In the rows, zero is written as 128.
Each path below is one point turned by a fixed rotation once a step. After each direction that follows a path, write how fast that rotation turns it, in degrees each step (0 if it stays still).
Each turn is a multiple of 5 degrees from 10 to 175, or 0.
Each row of a path follows its step; steps can be skipped.
Rotation 1:
step 0: [120 131 129 121 119 132 128 130 136 128 124 129 118 130 125 131 126 130
 136 126 119 120 133 127 137 131 124 129 121 118 130 123 141 122 126 141
 122 121]
step 2: [136 139 130 127 138 123 129 126 130 133 128 128 115 125 135 133 133 128
 140 126 137 125 119 122 126 118 134 129 126 128 133 121 128 118 132 125
 128 138]
step 5: [133 131 132 123 128 111 125 128 133 125 122 141 127 126 134 137 130 129
 138 131 122 123 131 131 131 120 121 132 127 127 141 133 139 126 129 134
 129 131]
step 8: [125 131 133 134 136 137 127 126 129 137 124 136 131 127 121 134 133 133
 128 144 130 118 133 128 135 117 127 128 125 122 136 130 138 123 134 125
 124 123]
step 9: [134 131 128 135 127 128 135 127 133 128 133 128 129 112 125 124 128 130
 125 126 125 133 140 131 130 131 131 118 123 118 134 122 132 136 138 143
 125 129]
step 10: [135 137 123 133 134 125 127 129 134 133 116 136 132 122 138 144 124 122
 131 120 125 135 122 137 134 127 124 125 129 127 123 126 127 129 132 132
 134 133]
step 13: [126 132 128 139 117 135 125 124 144 130 121 129 129 136 130 138 132 131
 130 125 121 118 126 131 136 121 123 122 128 129 127 124 131 118 129 138
 126 129]
step 15: [134 144 129 129 137 129 128 139 127 137 130 122 128 130 136 131 122 131
 127 121 130 136 124 126 124 123 132 129 116 120 133 116 128 127 126 130
 133 133]
step 17: [131 137 132 123 126 121 124 129 131 127 139 141 138 123 115 127 133 125
 131 125 129 124 126 127 123 130 128 117 129 119 126 128 135 122 125 131
 117 119]
[129 130 130 126 128 132 123 129 126 129 124 126 129 130 129 131 126 127
 126 131 127 126 128 131 126 127 125 126 124 131 128 128 132 129 127 128
 129 128]  145
[130 125 123 128 128 130 131 129 128 124 127 125 130 131 132 129 125 128
 126 124 128 126 128 129 130 127 126 125 128 127 125 126 126 128 131 129
 129 125]  120
[128 126 128 126 126 132 126 124 127 127 131 130 132 129 128 127 128 131
 129 131 128 128 124 125 129 127 132 125 125 126 125 130 129 127 130 128
 128 130]  80
[123 128 128 130 126 129 128 127 131 127 131 131 128 129 127 127 127 130
 129 128 129 128 134 128 128 126 126 123 127 128 128 127 131 128 125 125
 128 124]  85
Rotation 2:
step 0: [126 135 126 126 124 128 137 139 127 123 133 124 132 128 129 125 130 138
 140 131 129 132 130 126 137 130 127 128 134 116 143 130 128 129 129 134
 126 132]
step 3: [129 125 139 124 111 127 128 126 132 124 124 123 131 132 127 128 119 125
 136 126 130 134 125 134 123 121 126 132 130 123 136 131 123 135 130 119
 132 126]
step 7: [132 128 128 133 113 128 126 135 131 132 120 124 123 137 131 125 128 131
 125 125 136 124 141 123 130 138 126 125 123 135 122 120 124 122 128 131
 128 126]
step 9: [135 135 128 127 121 126 128 126 132 130 117 125 122 125 139 133 113 122
 135 124 131 132 131 137 125 122 124 123 118 131 121 130 131 126 129 130
 127 128]
step 11: [125 128 132 121 122 137 122 136 131 130 131 128 129 122 138 132 117 133
 137 131 133 131 137 130 131 124 125 127 136 123 136 134 136 127 124 125
 120 126]
step 12: [138 133 128 138 135 135 129 140 137 134 123 125 123 128 129 133 127 124
 120 126 128 135 127 122 132 132 122 129 126 127 128 131 129 130 138 130
 116 128]
step 13: [129 127 129 126 127 119 136 140 129 125 123 121 129 125 129 125 125 135
 132 134 127 134 138 126 133 137 123 122 134 132 138 123 124 121 123 128
 123 136]
step 15: [134 132 134 130 122 126 137 130 133 117 125 127 124 131 139 120 124 124
 128 124 129 127 123 125 127 132 132 116 130 128 126 117 133 121 133 133
 120 130]
step 16: [136 119 139 123 122 129 130 130 134 114 134 124 126 122 125 124 124 125
 131 128 124 132 126 133 133 126 122 137 142 127 132 129 122 134 131 128
 132 125]
[129 126 128 126 128 131 128 128 130 126 127 129 127 124 130 130 132 130
 126 127 125 129 126 130 129 127 129 128 128 127 125 131 128 121 133 131
 126 126]  100
[126 130 130 129 127 126 126 130 128 128 129 132 124 128 127 133 127 131
 130 128 127 129 126 134 126 128 127 128 127 128 131 131 131 130 128 127
 129 125]  135
[125 127 128 128 126 129 126 131 127 124 127 129 128 127 126 124 131 129
 128 126 128 127 129 132 131 130 130 127 132 131 128 130 126 129 128 127
 128 135]  135
[127 131 131 128 128 131 128 130 128 128 129 129 132 129 128 129 127 129
 130 128 127 129 129 127 127 122 130 132 125 124 128 130 129 127 127 128
 131 133]  130
[127 130 123 129 129 127 132 125 128 127 127 127 131 128 133 126 128 131
 127 130 125 129 127 131 131 128 126 127 126 129 128 131 130 130 126 129
 131 129]  80
Rotation 3:
step 0: [116 134 132 121 120 128 119 124 115 116 135 140 124 135 127 130 136 133
 138 128 126 136 129 135 120 130 128 133 119 129 129 130 128 127 131 133
 119 127]
step 3: [129 136 125 139 132 125 130 128 129 130 129 138 132 132 120 120 140 131
 126 122 126 120 126 112 122 126 123 143 122 132 126 126 125 134 127 124
 128 139]
step 4: [125 134 121 136 131 121 123 129 121 116 129 134 128 133 119 139 135 142
 126 130 135 131 122 122 126 122 128 140 130 128 130 129 124 117 119 129
 133 132]
step 5: [120 131 112 129 130 134 132 123 127 123 121 140 128 128 121 138 132 133
 129 132 125 128 133 115 122 128 120 129 132 134 123 124 118 129 125 119
 118 133]
step 6: [129 127 127 128 135 127 125 121 114 117 122 140 125 127 123 138 124 130
 134 128 131 124 132 121 134 141 130 137 132 123 124 130 134 121 117 124
 120 123]
step 7: [119 129 122 132 119 138 127 114 122 126 120 142 124 129 128 121 130 128
 136 125 135 130 127 129 126 140 126 138 123 124 127 125 125 138 125 124
 120 134]
step 10: [136 126 138 136 131 120 128 121 116 125 136 132 124 128 119 132 130 128
 129 131 121 124 133 119 117 122 120 138 116 131 122 134 133 125 128 129
 120 134]
step 14: [126 146 126 132 128 122 130 121 113 126 129 142 132 126 120 119 133 129
 133 136 136 125 125 130 130 132 123 132 128 138 127 125 133 130 123 130
 126 138]
step 17: [120 121 131 126 131 132 123 128 125 124 130 139 124 134 123 130 137 133
 139 123 117 124 131 115 118 140 122 136 122 129 120 128 130 125 131 129
 120 120]
[131 126 132 127 126 126 127 131 124 129 127 129 129 129 127 132 130 128
 130 131 129 128 127 130 128 130 130 129 126 128 128 125 127 121 129 129
 131 125]  170
[130 126 130 130 127 129 131 125 125 130 130 125 124 126 126 127 126 126
 126 131 129 130 131 131 129 128 125 127 126 128 131 131 127 128 128 131
 125 130]  25
[127 129 126 131 132 126 130 126 126 129 126 130 131 125 127 128 130 127
 125 127 130 130 128 126 131 125 127 126 129 129 131 129 124 124 127 123
 130 125]  45
[132 128 131 126 129 130 129 129 129 131 126 128 126 130 129 129 131 128
 126 128 128 125 127 122 127 128 129 128 130 128 131 132 132 127 131 127
 124 128]  155
[125 125 129 128 127 127 127 124 126 128 125 129 128 126 129 126 129 128
 129 127 127 129 125 129 125 129 124 124 127 123 126 130 130 128 130 128
 128 124]  40
Rotation 4:
step 0: [128 135 136 129 127 125 124 123 119 128 123 134 137 125 140 142 129 132
 122 137 128 121 132 127 125 134 125 130 124 117 111 138 131 127 130 120
 133 131]
step 2: [129 126 127 132 138 115 132 134 129 124 141 129 125 134 137 122 133 123
 134 128 125 119 135 121 131 120 126 129 142 127 119 136 131 134 130 139
 121 126]
step 4: [138 126 134 119 135 124 134 134 118 123 129 114 127 120 125 138 123 124
 125 138 123 120 119 134 133 134 128 122 126 124 127 129 137 139 132 125
 131 130]
step 6: [128 122 132 142 127 121 116 129 129 126 134 131 134 115 134 138 142 127
 124 126 134 125 136 124 123 130 127 128 138 128 121 131 138 133 123 120
 131 119]
step 8: [117 128 120 134 143 125 122 135 120 125 127 118 132 128 135 130 121 119
 130 135 118 121 134 139 128 125 123 131 129 127 124 139 120 135 133 137
 129 125]
step 14: [125 131 124 136 138 125 142 120 129 128 128 131 130 124 131 123 133 123
 118 137 122 108 138 127 134 126 132 128 133 136 127 136 125 137 125 135
 128 124]
step 16: [132 133 135 123 132 127 123 133 124 119 126 113 131 122 128 128 125 122
 124 138 125 126 126 108 122 132 129 127 125 121 129 138 135 132 140 124
 118 124]
step 17: [144 135 129 130 136 115 137 129 127 130 133 122 130 126 115 136 119 126
 132 132 125 113 125 129 134 126 129 131 130 127 123 127 129 141 134 127
 130 134]
step 18: [126 133 135 132 135 119 131 140 125 126 132 132 130 130 128 141 141 123
 135 136 130 122 139 126 124 130 124 130 127 141 132 127 134 134 114 121
 132 129]
[127 127 125 129 132 127 129 130 129 125 127 126 127 131 130 126 123 129
 122 127 131 127 129 125 128 127 126 127 128 126 127 129 128 125 128 131
 126 128]  55
[129 124 129 129 125 129 129 132 128 126 128 132 129 128 132 130 130 128
 128 129 128 130 131 126 125 126 124 131 128 127 128 125 126 128 131 124
 126 128]  115
[128 124 123 128 130 127 125 130 127 130 127 129 130 125 124 129 126 127
 127 125 127 129 129 129 134 128 129 133 128 126 128 127 129 129 128 126
 128 127]  160
[130 129 126 127 127 126 125 127 128 132 129 122 130 130 132 127 131 128
 126 130 127 132 126 128 129 127 126 129 128 127 130 127 128 127 133 130
 128 128]  85
[124 132 127 134 127 128 124 133 127 126 125 127 128 128 127 130 128 127
 131 128 131 129 128 129 128 131 129 127 125 131 130 129 128 125 130 128
 129 126]  145
Rotation 5:
step 2: [132 132 126 133 118 133 123 118 125 123 133 123 130 138 130 134 139 132
 136 126 125 133 127 129 128 142 130 128 132 121 135 123 130 126 119 136
 128 121]
step 3: [120 131 140 138 129 124 125 127 120 119 125 127 118 133 130 128 133 123
 122 131 123 141 129 125 119 129 134 129 126 124 133 134 130 127 123 125
 120 120]
step 6: [124 134 127 142 119 138 127 125 126 128 129 125 130 140 122 128 142 123
 135 118 127 137 124 129 131 123 128 134 126 128 128 130 134 134 126 129
 129 125]
step 10: [124 136 138 132 129 137 121 132 122 127 137 125 132 140 130 127 136 124
 131 127 122 136 128 129 119 124 129 124 128 121 128 120 130 137 121 120
 128 120]
step 11: [126 119 138 125 131 128 126 135 123 123 121 127 126 129 127 127 123 134
 127 125 120 137 132 120 130 133 127 129 135 128 132 122 114 131 126 125
 117 113]
step 14: [122 127 127 137 122 128 116 132 120 122 123 121 132 129 128 124 134 128
 129 125 130 139 136 130 125 130 127 120 124 121 124 129 132 138 131 118
 131 116]
step 15: [123 121 125 130 125 124 135 130 129 121 125 129 128 132 113 127 125 130
 128 131 128 139 135 123 128 136 117 136 127 136 127 131 122 126 129 124
 123 113]
step 17: [128 131 126 134 130 147 118 125 131 127 129 114 123 133 127 123 130 123
 128 127 118 132 127 125 128 126 138 131 123 127 136 122 131 126 128 122
 126 125]
step 18: [128 123 138 128 128 128 124 133 114 130 125 123 133 127 119 123 137 130
 122 129 123 137 137 120 135 127 129 129 131 127 130 119 134 131 126 121
 134 118]
[129 126 128 129 125 127 130 134 128 131 128 131 128 128 131 126 130 132
 130 132 129 130 128 128 125 128 129 129 128 131 132 130 129 128 129 129
 124 127]  90
[131 130 132 127 127 131 128 126 130 130 125 126 128 126 126 125 127 129
 133 126 128 130 130 127 131 124 128 129 131 128 129 127 129 129 128 130
 124 130]  65
Rotation 6:
step 2: [136 126 126 133 126 125 136 126 132 129 130 131 123 118 129 129 130 122
 123 116 133 133 125 120 114 136 131 123 126 135 136 143 116 127 138 128
 127 134]
step 3: [129 127 137 133 138 130 137 122 136 130 129 128 132 140 133 124 140 132
 137 136 125 134 128 126 125 124 126 129 131 133 134 116 127 138 133 117
 117 127]
step 4: [135 124 124 111 137 137 118 135 124 123 117 137 131 122 125 132 125 129
 141 126 139 124 129 124 129 133 127 124 128 135 127 127 122 122 128 122
 126 123]
step 5: [125 133 122 128 125 130 124 130 125 148 137 128 133 125 132 126 134 117
 124 135 127 129 136 131 134 131 118 129 123 124 141 134 127 124 132 116
 128 126]
step 10: [127 120 132 133 126 123 123 134 120 133 124 121 122 126 111 126 128 129
 125 117 121 130 119 138 123 125 137 123 119 126 117 125 129 126 131 119
 132 134]
step 11: [132 116 130 133 133 123 139 119 132 129 140 122 126 124 130 119 125 130
 134 125 127 124 136 130 121 137 126 129 131 127 130 138 118 130 122 141
 124 137]
step 12: [118 125 140 132 123 127 135 118 126 126 125 135 139 127 125 134 139 129
 138 121 131 133 114 123 126 131 125 116 134 131 127 122 132 134 132 128
 123 121]
step 17: [137 132 123 128 117 137 127 123 124 141 136 142 121 135 136 129 127 131
 123 134 140 121 126 136 129 118 127 126 127 123 129 133 133 132 126 134
 135 124]
step 18: [116 142 126 128 135 128 121 135 123 116 131 125 127 136 121 125 126 126
 122 135 119 131 129 134 124 130 138 127 136 122 124 134 133 134 123 129
 124 115]
[124 131 127 129 128 123 127 127 128 129 131 128 130 131 127 128 128 129
 126 129 127 130 126 123 126 129 126 126 131 130 133 131 128 126 129 131
 127 126]  115
[127 126 126 126 129 129 129 130 131 125 130 126 124 123 129 129 125 129
 126 131 131 125 130 126 127 130 132 126 131 130 127 132 127 128 128 128
 126 127]  160
[129 128 130 125 127 128 127 131 130 134 125 128 127 126 130 127 124 132
 130 125 124 129 126 128 126 128 127 130 131 128 128 129 127 127 128 128
 131 126]  120
[134 124 125 132 128 129 123 125 131 129 130 129 128 129 129 130 128 126
 126 128 127 128 128 127 127 132 128 130 132 128 127 126 127 126 127 129
 129 126]  170
Rotation 7:
step 2: [120 120 144 121 138 131 132 132 118 118 123 122 134 123 125 132 125 123
 135 138 129 133 125 124 127 126 121 131 122 138 122 132 123 133 138 116
 126 128]
step 3: [127 130 141 119 130 123 135 131 117 133 130 123 118 123 123 126 129 134
 133 128 123 124 126 129 115 134 128 130 123 123 126 123 142 135 139 117
 135 123]
step 6: [138 119 128 135 134 123 142 144 123 129 125 132 124 115 126 119 134 126
 128 123 140 133 134 129 130 128 130 127 118 124 122 118 132 135 128 126
 131 128]
step 10: [131 115 132 125 140 124 113 126 128 127 127 129 120 117 128 117 128 131
 133 131 125 128 127 140 136 129 127 138 127 136 130 128 128 125 120 118
 125 117]
step 12: [131 131 136 137 141 115 139 124 130 123 127 123 128 132 122 123 124 124
 127 133 122 136 128 133 125 131 117 134 125 119 138 114 130 130 129 121
 134 120]
step 14: [124 128 134 127 135 134 133 126 115 117 122 137 136 123 129 127 127 138
 137 124 127 130 133 138 116 132 122 138 113 130 126 131 131 131 124 131
 134 135]
step 15: [126 113 124 138 133 134 130 130 123 128 129 124 131 124 120 127 123 128
 132 121 123 135 131 134 117 128 118 132 122 127 116 122 131 130 137 110
 127 131]
step 17: [126 133 128 142 131 128 126 136 112 130 131 131 129 117 126 128 127 127
 125 123 118 124 121 131 133 142 135 142 125 127 130 119 129 140 131 134
 128 132]
step 18: [132 117 139 143 137 131 132 128 129 127 128 138 126 115 135 134 121 124
 117 127 123 125 127 125 129 128 127 129 130 127 125 121 122 139 118 118
 133 133]
[128 125 126 123 127 131 129 128 130 126 127 124 130 129 130 126 129 129
 129 129 129 128 127 131 128 129 129 124 127 128 124 124 130 130 131 123
 129 125]  85
[127 127 126 131 122 131 129 132 128 127 125 130 130 123 124 129 126 129
 127 124 128 128 130 128 127 127 130 127 129 128 129 126 131 127 129 129
 128 126]  35
[128 130 127 127 125 128 128 130 129 128 129 130 127 129 130 129 131 125
 131 129 128 126 128 125 128 128 128 131 122 127 126 129 133 129 126 130
 133 126]  135
[130 127 128 128 125 128 131 131 126 126 125 128 130 130 129 130 130 129
 131 129 128 131 130 129 126 129 125 128 128 127 124 131 126 122 128 128
 127 131]  55
[127 126 128 134 130 132 128 127 129 123 130 126 129 131 128 131 131 127
 127 130 125 126 129 127 125 124 130 127 126 130 130 127 126 128 127 128
 129 130]  110
[128 129 130 130 127 126 127 131 126 124 127 123 128 128 127 130 128 125
 129 130 129 132 127 126 133 130 129 127 128 124 128 125 128 129 127 130
 127 129]  70
Rotation 8:
step 0: [137 133 123 115 136 123 141 142 136 131 121 123 122 136 120 119 132 135
 124 125 127 131 130 133 127 125 131 127 129 128 127 126 126 133 122 136
 142 136]
step 1: [117 138 117 124 124 133 133 137 142 135 127 115 130 125 131 128 128 131
 137 134 130 134 131 120 133 126 117 134 132 130 112 122 127 126 130 129
 131 124]
step 4: [131 134 129 139 128 129 135 135 133 130 135 126 125 134 121 117 133 142
 129 119 137 123 124 143 137 123 118 132 125 132 127 130 133 134 129 129
 141 128]
step 7: [119 129 124 125 134 127 140 136 131 139 129 132 127 122 144 128 135 130
 115 129 127 127 130 138 131 139 127 126 129 135 121 135 128 128 113 134
 131 132]
step 8: [131 137 129 125 136 135 122 143 135 123 129 120 127 128 139 118 120 135
 128 124 136 120 130 132 137 124 122 124 139 139 124 134 122 129 132 126
 132 121]
step 11: [137 139 124 121 137 125 134 137 128 136 120 116 125 127 123 120 139 129
 127 121 127 125 133 132 131 136 119 129 123 123 131 128 130 123 112 135
 136 133]
step 14: [136 124 124 135 131 129 130 120 133 125 127 126 136 133 133 115 133 133
 131 139 127 128 127 135 137 140 125 120 123 140 111 132 126 131 122 134
 124 134]
step 16: [135 132 124 120 131 121 146 133 141 134 142 121 123 122 123 130 127 133
 132 132 132 130 125 138 125 122 120 115 130 133 129 136 128 129 126 127
 130 126]
step 18: [120 132 118 136 125 122 133 127 132 134 128 121 130 132 141 125 135 128
 122 128 133 122 130 132 135 143 130 127 132 135 127 142 121 119 114 131
 129 128]
[126 129 130 126 126 128 133 127 127 127 129 129 126 130 126 126 127 127
 127 129 130 133 127 129 124 128 132 124 133 129 131 128 129 128 129 127
 126 131]  110
[135 128 129 132 127 128 126 130 125 132 128 127 128 129 127 130 129 126
 129 128 128 134 129 130 129 126 127 126 127 130 129 129 128 131 130 124
 129 129]  65
[132 130 130 128 126 129 130 127 128 124 126 130 132 128 129 129 131 130
 129 130 133 128 124 129 129 124 129 131 126 129 130 127 125 128 127 130
 127 130]  70
[128 129 128 129 129 126 128 127 125 126 126 131 128 128 129 127 129 126
 130 130 131 129 128 124 127 136 126 129 125 129 129 130 129 130 124 126
 126 127]  90
[128 124 127 129 131 126 130 129 130 129 124 131 128 125 130 128 128 126
 131 132 129 131 126 129 130 127 130 124 129 125 124 128 128 127 130 129
 124 126]  160
[128 127 129 129 124 129 127 123 129 131 123 128 128 131 130 128 126 127
 125 128 128 127 129 129 130 129 128 124 125 129 130 127 130 127 126 132
 127 129]  95
[126 131 129 130 129 128 125 128 126 129 130 125 128 127 128 127 126 127
 131 124 132 131 127 124 132 125 128 129 130 126 129 131 130 124 127 132
 128 129]  155
Rotation 9:
step 1: [123 135 123 130 121 111 126 132 126 125 120 127 128 133 138 136 124 126
 136 130 124 135 123 139 142 129 137 120 131 132 128 120 128 132 128 136
 136 129]
step 2: [127 121 129 131 128 142 138 129 130 130 135 127 136 136 125 134 131 130
 135 114 131 125 128 128 129 123 130 131 138 137 146 118 126 133 126 126
 128 136]
step 3: [130 125 131 124 126 129 121 126 130 127 124 117 129 116 129 127 131 129
 136 120 134 132 139 137 129 136 128 138 125 121 129 135 113 118 138 120
 137 126]
step 6: [121 123 121 127 123 132 132 124 131 136 132 131 116 113 132 133 115 128
 121 128 120 127 125 135 124 129 123 116 129 126 124 126 133 135 126 122
 130 144]
step 7: [141 131 136 130 126 123 128 124 134 134 123 133 125 125 120 135 129 121
 127 125 118 137 132 121 131 116 131 139 129 123 132 122 138 137 135 120
 131 121]
step 8: [121 135 137 118 131 131 124 118 116 125 141 131 128 131 119 120 127 135
 130 130 136 131 137 126 126 121 137 124 137 121 126 139 123 133 123 126
 127 128]
step 14: [119 132 115 128 124 129 141 118 131 126 116 122 124 125 128 122 131 131
 131 128 136 130 125 131 124 123 125 132 127 128 140 141 124 123 130 131
 136 142]
step 17: [129 136 126 127 124 119 123 133 134 125 139 120 138 124 133 129 112 124
 134 141 126 126 133 134 127 137 126 123 130 128 126 122 140 126 122 131
 133 135]
step 18: [135 113 133 129 130 123 128 125 134 136 130 123 126 127 122 134 127 126
 121 125 128 125 121 131 133 117 130 125 134 144 133 123 126 140 132 140
 138 128]
[127 126 131 129 122 128 129 128 127 126 129 131 129 128 129 127 129 129
 131 125 127 124 125 128 130 128 127 127 128 124 129 127 130 128 132 123
 128 129]  80
[130 126 126 133 127 126 129 127 131 131 132 131 127 128 132 127 126 131
 131 129 129 130 132 125 127 129 131 129 131 130 128 127 127 131 128 126
 130 127]  70
[131 132 126 130 127 127 125 130 128 127 126 124 127 130 129 127 128 131
 125 127 124 128 127 130 129 125 128 128 130 128 127 130 125 128 133 127
 132 125]  175
[127 129 127 130 126 125 127 128 124 126 129 130 130 128 127 126 127 130
 126 132 132 123 127 130 129 128 127 131 130 129 127 128 131 129 127 132
 131 126]  85
[127 133 129 126 129 124 124 130 131 125 129 131 129 128 127 123 127 128
 129 124 129 128 127 126 130 130 131 127 127 127 127 129 127 129 125 129
 125 128]  90
[127 126 126 129 127 130 131 135 126 128 126 130 129 130 130 127 128 129
 128 124 131 132 130 133 131 128 129 129 127 129 128 129 128 126 127 128
 127 127]  35
